In the rows, 128 means zero.
Rows swapped in pairs by one turn or mirror: which row each one swaps with
The rows were stretched afterwards, more along some directions than others.
tagez: [149 151 107 121 104 144 163 135 150 114 137 136 132 143 127 110 117 131
 122 134 101 124 144 101 119 110]
bog: [134 168 128 149 116 136 118 155 135 119 121 136 153 134 179 103 136 133
 116 126 132 123 117 131 136 130]
fal: [155 156 116 141 102 115 121 157 145 126 139 143 161 138 136 115 121 133
 113 134 113 136 107 132 125 107]
gageg: [130 110 159 124 125 104 132 139 115 151 145 133 140 141 123 116 132 130
 121 121 103 100 109 134 140 133]
tavov: [148 113 152 113  97 117 124 159 149 155 118 143 147 125  94 153 103 147
 137 128 128 112  98  98 147 142]
sokel: [146 101 128  90 139 105 142 119 129 151 128 157  86 114  83 208 117 132
 134 158 150  93 103 125 159 108]
tizaf: [133 106 129 166  86 100 131 166 114 128 126 123 167 149 161 142 139 110
 141 122 121  96 142 146 161 125]
bagi: [134 144 142 106 166 133 119 153 153 146 131 122 139 137 130 102 116 129
 106 141 123 105 132  94 123 142]
Borak: [124 124 102 120 123 126 132 131 147 107 157 115 133 129 147 140 128  96
 137 129 131 114 129  99 114 115]
pamo: [154 102 146 114 113 150 127 150 137 149 121 125 130 124 123 122 135 147
 126 104 124 110 138 152 138 135]
pidi: [131 121 137  96 137 139 125 162 124 151 126 149 151 126 142 140 134 149
 138 129 152 107 100 118 163 132]
fonuz: [157 101 116  91  92 115 114 168 126 138 119 137 127 143 115 138 121 112
 133 137 134 120 128 105 138 104]
tabo: [128 141 141 120 141 149 118 142 129 137 115 119 137 107 139 133 131 151
 156 148 147 123 107 121 139 134]
kodiv: [161 125 158  72 125 152 124 148 161 159 112 138 121 112 120 157 109 140
 129 157 117 117 107 102 144 112]
bis: [149 147 169 152 114 115  83 173 168 150  96 144 167 158 153  67 103 133
 115 143 100 137 145 103 125 145]
Gike: [160 156 114 117 119 111 109 138 177 114 118 132 115 138 134 103  83 103
 101 116 106 145 174  98 101 115]
samiv: [141 149 103 112 140 151 117 141 146 120 133 133 131 127 143 132 110 148
 120 146 159 115  98  98 126 114]
mefa: [115 105 153 100 128 140 141 137 118 135 123 123 153 144 133 132  88 117
 158 160 134  93 123  84 147 122]
telu: [131 118 121  93 117 138 162 142 117 145 148 129 136 121 129 151 138 117
 143 125 135  90 109 112 145 141]
Bafin: [124 147 138 119 168 130 101 141 155 119 141 119 146 147 146  89 103 125
 126 147 108 113 130  83 111 129]
Kag: [122 111 147 116 127 119 136 147 122 137 115 111 123 147 137 154 134 113
 143 140 134  83 155 126 144 133]
sak: [133 132 137 116  91 151 160 158 104 156 137 162 135 118 107 158 143 149
 163 157 139 107  89 115 155 136]
sar: [162 117 150 106 132  85 132 137 135 148 103 131 103 146 118 166 118 113
 123 147 103 106 146 125 137 101]
bozas: [132 110 143 116 128 109 137 141  96 162 104 146 126 117 114 171 122 178
 150 150 145 122 115 150 148 113]
par: [128 145 148 147  95 127 150 176 126 143 113 133 183 117 178 140 145 113
 144 144 115 103 142 130 164 136]
laseg: [123 175 141 153  81 118 150 181 129 122 110 138 183 140 198  93 136 106
 138 137  94 103 157 137 148 130]
dufuf: [123 144 120 134  87  95 132 145 120 118 119 149 124 163 141 135 125  95
 131 115 148 113 132 134 140 133]
sot: [147 129 134 134  56 138 153 164 126 134 123 158 145 142 125 108 136 112
 139 115 111 126 135 135 175 139]
fibug: [101 126 144 121 113  85 129 125 156 101 120 131 114 143 132 111 106 100
 142 143 111  95 161 123 120 119]
nede: [161 130 121 120 142 119 110 103 179 132 121 127  92 131 127 154 109 113
  98 125 133 131 130 106  99  93]
mopu: [108 112 114 152  92 103 137 152 101 116 141 113 168 141 156 140 128 127
 157 132 121  86 111 125 145 127]
diba: [115  95 132 104 107  93 138 147 112 129 131 134 131 126 116 161 125 110
 174 149 135  78 134 114 155 119]
Faki: [121 131 126 117 103 106 141 168 101 127 145 166 138 109 129 145 161 129
 135 160 110 109  99 143 149 116]
dif: [117 137 146 138 118 103 126 132 161 119 151 165 139 137 144 121 102 147
 121 115  97 124 124 118 117 111]
fopov: [136 120 127 129 146 110  94 142 160 127 120 130 147 125 145 133 106 138
 116 131 141 117 144 123 133 115]
nureg: [121 156 126  91 115  94 123 130 147 109 120 153  99 147 111 102  88 106
 144 131 121 115 144 108 105 114]
nupo: [161 126 125 135 112  99 119 143 138 144 137 134 124 146 117 141 121 145
 110 112 114 129 106 150 130 122]
Tivis: [129 107 121 117 142 102 104 119 123 119 146 108 130 138 140 135 125 108
 145 164 121  98 108 112 124 107]
vifes: [154 117 148 126 119 115 121 154 177 159 104 137 113 110 119 143 127 143
  89 116 136 123 156 142 117 126]
nin: [152 160 119 148  96 151 130 158 148 138 133 159 164 123 159 131 112 146
 121 129 132 140 115 124 131 124]
doven: [159 133 147  99 134 110 142 147 139 161 105 146  91 113  99 168 146 151
 114 141 127 127 139 135 132 119]
Monup: [142 121 164 128 135 125 118 151 117 156 101 130 150 138 155 161 129 156
 137 154 139 108  99 136 143  98]
luv: [160 138 152 127 147 114 110 135 162 139  89 131 125 139 136 124  88 123
  97 142 112 133 166 115 139 113]
Vinen: [136 145 136 159 151 101 132  95 157 126 109 145  99 141 119 169  77 141
 120 145 136 135 126 102 101  98]
rok: [160 132 122 157 103 107 111 123 162 127 100 148 123 134 144 150  91 126
 123 131 129 125 140 132 139 106]
lufus: [128 114 138 107 126 129 122 155 113 136 128 133 157 145 133 122 125 130
 151 136 130  99 121 125 171 137]
ketod: [152 115 146 110 154 101  87 125 186 144 106 129 102 121 111 139  92 113
 106 114 144 115 147 124 112 114]
goguk: [142 114 149 118 125 137 133 148 116 152 109 146 150  94 148 158 132 107
 150 157 158 108 126 132 180 121]
tilal: [123 126 112 111 101 136 179 136  99 151 133 147 131 101 136 197 142 142
 165 146 163  86  95 130 162 120]
lilo: [124 128 152 119 104 105 156 169 108 146 139 161 163 114 134 143 130 111
 143 153  96  93 134 138 159 117]
ridu: [148 142 158 125  74 117 131 184 132 137 114 148 180 148 167  84 129 103
 120 119 103 116 131 133 165 140]
Teza: [146 146 133 137 137 134 114 145 149 117  94 122 143 155 162 121 104 116
 124 119 137 116 172 128 130 118]
dezed: [136 140 152  90 141 125 145 124 141 135 105 136 100 109 114 153  96 133
 142 165 138 112 125 115 136 116]
zovoz: [162 163 143 107 123 126 134 164 141 168 108 148 119 111 129 161 117 148
 114 145 147 128 113 124 148 124]
rafal: [127 123 165 116  82 140 151 167 129 158 135 154 147 117 120 101 126 127
 158 148 113 114 128 114 160 145]
falil: [152 126 136 135 111 114  92 146 153 167 110 153 142 119 134 118 102 131
 130 116 127 142 122 111 124 149]

tilal swaps with samiv
Faki swaps with falil
Gike swaps with doven
zovoz swaps with tagez
fonuz swaps with bozas
kodiv swaps with Vinen
Teza swaps with Kag

